Each path below is one point turned by a fixed rotation once a step. After each direction that follows a path, write how fast that rotation turns it, in degrees each step (0 if it stays still).
Each turn is a multiple of 5 degrees from 10 to 175, or 0.
Each row of a path follows its step; steps can be skipped.
path 1
step 8: 10 8 1 3 -12 12 -3 -4 -37 25 46 -22 1 -3 11 -11 -36 6 -8 -3 10 25 -12 1 8 -5 16 -24 -3 -13 -23 -31 6 2 -28 2 13 15 -2 12 -36 4 -4 -1 14 -29 -5 4 -16 -37 26 -25 -21 14 2 4 -14 48 -15 -1 18 -3 4 -18
step 9: 15 13 1 -15 -15 -24 -19 -27 -21 -12 -27 12 22 15 -4 22 -14 -14 35 0 -4 8 0 -15 -29 -15 25 6 11 2 2 -20 -3 -15 -2 -13 19 6 27 -14 1 23 9 -15 -44 23 33 -10 -21 19 25 -20 -29 8 -16 -19 -7 -7 11 -21 15 -27 -6 -6
step 10: 1 -2 -17 -8 33 -9 -8 30 -6 14 -9 -9 26 0 -5 2 -2 2 12 -13 -42 -2 -3 -35 -19 -3 -13 -23 -15 -12 -13 -32 37 30 -23 13 20 -6 9 23 -33 -11 13 11 -27 -16 -1 11 -1 -14 -7 16 -18 -22 29 29 5 22 -23 -6 23 10 -3 -8
step 11: 24 -1 -8 20 -18 15 6 -3 -14 18 -3 -11 -5 2 -2 -8 18 14 8 -10 -3 -2 28 -29 -16 -12 28 11 -2 -5 -7 3 25 -44 -49 26 -1 19 13 2 20 23 23 -18 -23 -7 -16 -9 -2 -11 38 -14 -10 43 -22 1 -4 -15 -15 6 14 -8 10 29
step 12: 6 27 -32 -2 20 -20 -13 -1 8 -17 6 17 15 -9 -9 5 -1 -15 -24 40 -30 27 -5 -3 18 -18 -17 -2 9 -8 43 -33 28 -15 -23 -2 24 -15 9 17 -10 -1 -4 14 -46 -9 19 -9 8 -34 -4 -14 4 -13 8 -6 -6 -16 6 -3 -16 -19 -13 12
step 13: 50 9 24 1 33 24 13 9 27 1 26 8 -3 -5 -31 2 31 3 16 -5 1 -7 23 -6 -49 -3 14 11 -9 5 -27 -23 4 11 -20 -11 2 -3 26 -7 -6 4 41 5 -7 -15 6 -17 -2 -22 -22 -14 39 16 -13 8 4 -5 -4 4 19 9 -2 4
step 14: -8 -16 -21 -3 -8 30 9 -2 9 -17 -4 -11 32 18 -19 0 -1 -7 6 29 -12 20 -4 28 25 -27 -8 -16 7 -9 -9 6 19 15 -37 2 14 30 5 3 -4 -16 16 -19 -10 -8 -19 -4 9 -6 18 -20 19 1 -23 34 -22 -11 -4 -19 -45 -42 13 16
step 20: 22 -3 22 -1 -30 -3 -1 -18 -10 10 12 -24 18 10 -23 24 -17 -15 -10 6 13 5 -16 -49 -13 -6 11 20 -4 -17 -7 -26 -17 -13 -30 0 3 -5 29 9 13 -14 25 -4 23 11 -28 -1 -9 -29 37 38 2 -25 0 6 -7 19 -3 5 -11 -23 17 -7
step 21: -2 14 -5 22 1 -3 -41 27 -9 9 -10 -13 15 26 -15 -37 -17 -32 10 38 3 18 -8 -14 2 -21 -9 -20 12 -14 -29 -24 -12 -1 26 -15 6 -13 -2 14 -6 34 -3 9 -28 -12 1 -1 -5 -7 24 -30 1 32 1 -20 8 11 -25 -15 15 -19 -11 -3
step 24: 19 36 -15 -3 4 -3 -30 -20 5 4 19 -6 16 -17 17 -6 22 -4 -32 9 -17 18 -4 -6 -4 -6 13 3 20 18 -18 -32 -11 -18 -10 13 -14 13 -18 -23 8 10 5 -11 -33 -12 -26 -27 3 -28 9 -23 -17 17 -40 7 8 0 45 -26 13 -3 -10 2
step 26: -6 15 22 -8 -7 17 10 10 0 15 15 13 50 19 14 23 -14 3 8 -12 -4 19 29 6 -39 -15 45 1 6 10 -15 -6 15 19 -8 9 16 4 -16 -9 1 -14 38 -32 -20 -20 -36 -3 0 1 -11 -31 -3 -13 -16 20 7 17 -5 -13 15 -22 2 13
Speeds:
-8 -4 -5 -1 -2 2 7 3 -2 -4 -3 -5 7 -2 -4 5 2 2 -4 6 -4 -1 -6 6 4 -6 -2 3 -9 4 4 -9 3 4 0 0 -1 -6 3 2 -1 -11 -8 2 0 1 -3 -1 0 -5 4 8 -4 3 0 1 -11 10 7 -4 0 0 -3 6 -> 170
2 3 -1 -3 -3 0 -1 6 -2 -4 0 4 4 12 -3 14 1 6 -3 3 -3 -1 -5 4 5 4 -6 -1 7 2 -1 4 -6 2 -8 -5 -3 4 5 2 0 7 -1 10 3 5 2 5 6 4 3 2 -3 3 0 -1 -1 -8 -10 -6 5 -3 1 8 -> 160
1 4 9 -5 -13 -3 0 -2 3 -4 0 -3 1 -8 -3 9 7 -4 -1 -9 -7 5 5 -1 0 1 0 2 6 -1 7 -1 -3 6 5 10 -6 2 7 1 4 -2 7 -6 -2 5 -5 2 6 2 5 0 0 0 -8 0 5 0 7 -1 2 -2 2 1 -> 170
-4 5 -4 0 -6 0 -1 2 7 -1 -6 -2 -5 6 -3 7 -3 -3 -2 2 6 6 -4 -1 2 3 2 0 1 2 -4 -1 7 -8 2 1 3 -5 0 -7 0 1 -1 3 -6 -7 2 1 5 -4 -1 -2 -9 0 -5 -17 9 3 6 -6 -10 -2 -2 -3 -> 120
-7 1 2 0 1 2 1 2 2 -8 3 4 4 -2 2 -2 -4 3 0 6 2 1 3 6 8 0 3 8 -5 -6 -3 4 0 6 -2 -4 4 8 -4 -9 -3 -4 4 3 8 7 -5 -8 4 -3 -9 -9 -3 -1 -5 1 8 -3 8 -1 6 5 6 3 -> 35
-4 0 -10 -6 1 -3 -2 2 7 0 12 0 7 6 10 3 5 -2 0 0 7 7 4 4 -5 5 -7 4 -4 2 1 5 6 2 -2 0 -10 -6 -1 -2 5 1 -2 -5 2 2 5 0 -1 2 0 -3 7 -1 -12 3 -4 7 -3 -2 -2 1 4 -8 -> 35
11 -3 10 -1 3 -2 -1 3 2 -1 -6 -2 6 -2 1 -2 6 2 3 8 6 -2 -3 8 -5 2 -2 -7 3 -4 -4 -3 1 9 5 -3 7 -2 8 -1 7 3 -3 7 0 -4 7 -8 -2 5 3 -4 0 -8 -4 -2 2 7 4 0 4 -7 0 -2 -> 90
path 2
step 0: -11 -16 -4 3 -28 -11 -11 4 41 -30 3 -3 5 5 -9 -22 -22 7 14 17 6 25 -11 22 -19 -9 -10 12 -16 -29 -1 9 -6 9 0 -8 45 19 -24 35 -2 -16 -10 3 -23 22 -8 8 -10 -17 -3 -28 8 -6 13 -11 12 -17 0 -16 -12 14 -17 14
step 3: 5 -9 23 -15 -21 -1 -8 -3 4 -23 10 -5 -3 -7 15 -46 -16 5 -18 0 -10 24 24 40 -13 3 17 24 -20 -25 5 -10 -13 -13 13 -33 3 -4 -15 5 -25 9 14 -32 -22 18 2 -1 -1 -25 -13 -13 9 -8 3 -11 4 -15 11 -15 0 11 -14 29
step 4: -36 -21 -1 -2 0 3 1 11 -5 -8 1 -4 -19 17 -23 -26 -8 19 18 26 40 9 9 19 13 -14 -3 -2 -30 -7 -13 9 4 -15 31 6 24 -19 4 0 7 10 12 3 -49 7 4 27 2 21 -29 8 5 -6 -17 16 10 0 -12 0 18 -10 0 17
step 5: -23 15 -2 -42 -11 -1 -13 -14 -18 20 4 14 26 -5 -11 -50 8 -3 6 16 -21 11 -5 12 -5 -27 1 12 2 -20 0 2 8 -25 24 16 15 -9 -4 -3 -19 15 -9 4 -16 14 9 -16 -1 -44 14 -8 14 10 -5 -1 29 -4 -9 -15 29 -10 -17 3
step 6: -18 -8 -3 11 -18 -6 8 11 13 -24 -1 17 -3 -21 3 -54 -4 32 9 26 6 18 -9 31 -16 -4 11 -10 -10 -8 9 1 -14 -16 24 -14 -5 -8 2 31 -13 -13 13 -7 -17 15 7 -11 5 15 -5 3 22 -5 -25 10 -4 -11 22 -25 -6 45 -8 3
step 7: -7 -20 -11 -3 -20 1 -8 -8 -8 33 -16 0 -11 17 -16 -30 17 13 -3 9 22 10 1 38 13 11 -12 -2 -40 -4 -3 25 -4 -19 7 12 27 -2 -3 7 0 26 20 11 -6 -3 35 21 11 -27 -22 -2 12 -2 3 -14 26 13 -11 -33 -10 -6 -11 15
step 9: -16 4 -4 -3 -12 24 15 -5 -19 -7 24 14 2 10 1 -34 15 10 -8 -18 8 21 -20 48 -25 24 4 12 -21 -20 20 2 -10 -13 27 -8 13 -22 26 -4 10 2 4 -15 -7 -26 4 -5 -1 -16 -4 2 25 -7 -12 -14 -1 5 33 -22 8 29 -5 10
step 19: -14 9 -20 3 -9 0 -12 -5 15 -2 4 11 -11 23 -15 -42 20 43 19 5 12 -15 5 -15 -13 14 1 -9 -21 -11 31 20 2 -30 14 -29 19 -11 -7 6 -18 -2 2 24 -20 15 26 0 -20 -4 17 -20 9 18 -15 1 7 -13 -2 -23 18 11 11 14
step 23: -32 -2 -17 32 -10 -5 2 14 19 -16 18 11 -2 23 -14 -42 -21 7 -23 25 -6 15 2 38 5 -17 -3 -8 -11 2 -2 7 -15 -5 7 17 29 -17 -23 -5 -22 -4 -10 -10 -20 -6 1 -13 -6 -2 15 -30 15 -1 5 11 -30 4 30 -16 -8 4 -15 13
step 25: 6 15 -11 -7 -18 22 -10 8 10 -1 22 12 -21 8 -3 -20 0 14 44 7 4 16 -14 -3 -13 -11 15 -24 8 -6 -2 20 4 -26 -9 28 30 -16 -22 -10 3 -16 1 21 1 4 27 -22 6 -3 19 -21 32 5 -13 19 14 -3 16 -29 12 1 -33 16
step 26: 6 -17 -19 1 -22 -22 2 -8 17 -4 2 10 -7 24 14 -27 -28 33 -24 0 -17 0 -10 48 -8 9 6 15 -14 -7 7 -11 24 1 -5 -20 35 -8 -9 -2 3 -13 -16 0 1 -16 -1 1 4 -34 6 -1 14 -3 -5 -13 -16 -1 24 -37 5 26 -12 21
Speeds:
5 4 -12 -3 -6 -2 -4 -7 5 2 -2 -2 2 -1 7 4 -1 0 -2 3 0 7 3 -2 2 -6 -2 15 -1 -5 1 -8 -5 -6 2 -1 -9 3 0 8 0 -7 2 5 -7 -1 -2 0 -8 -1 12 0 -2 4 -1 -2 3 1 -5 0 -2 -1 6 2 -> 135
4 13 -3 -2 5 2 0 2 -1 -7 2 11 -2 -1 -2 0 3 2 4 -1 -2 8 -3 -1 -3 3 7 0 6 0 10 -3 2 2 7 -8 -4 1 0 -7 2 -3 2 0 8 1 8 -2 -8 -7 3 2 6 -5 1 6 6 -8 2 2 3 7 -2 -6 -> 110
-2 -2 3 1 -5 5 2 -7 1 -3 2 3 3 -8 -6 5 3 -3 4 -4 9 2 -6 -1 -4 5 8 -7 -5 0 -9 -10 5 0 -1 -1 -6 3 0 2 -5 8 2 3 -5 1 2 2 -4 6 7 -1 -3 -7 6 -8 0 -7 5 -8 -1 0 0 6 -> 120
-4 8 -4 -4 0 -2 6 0 -5 5 -5 -1 -3 -3 7 -8 -4 -2 5 -4 2 4 9 0 3 1 -8 5 -3 9 -2 -5 3 0 0 -3 6 2 -4 -4 -5 4 -9 -2 -6 10 5 0 2 6 -1 -8 -1 -3 -6 3 3 -10 6 0 -8 -3 3 -2 -> 20
0 -7 0 -6 1 -1 6 -2 -2 -3 -2 0 -5 0 -7 1 1 -4 5 -5 -1 9 4 -3 -2 0 -2 -1 -3 -3 3 -8 -11 2 1 6 -9 -1 1 5 -7 0 0 -9 11 5 2 -10 8 3 -4 -1 3 7 1 1 1 8 -1 -4 -8 8 0 3 -> 100
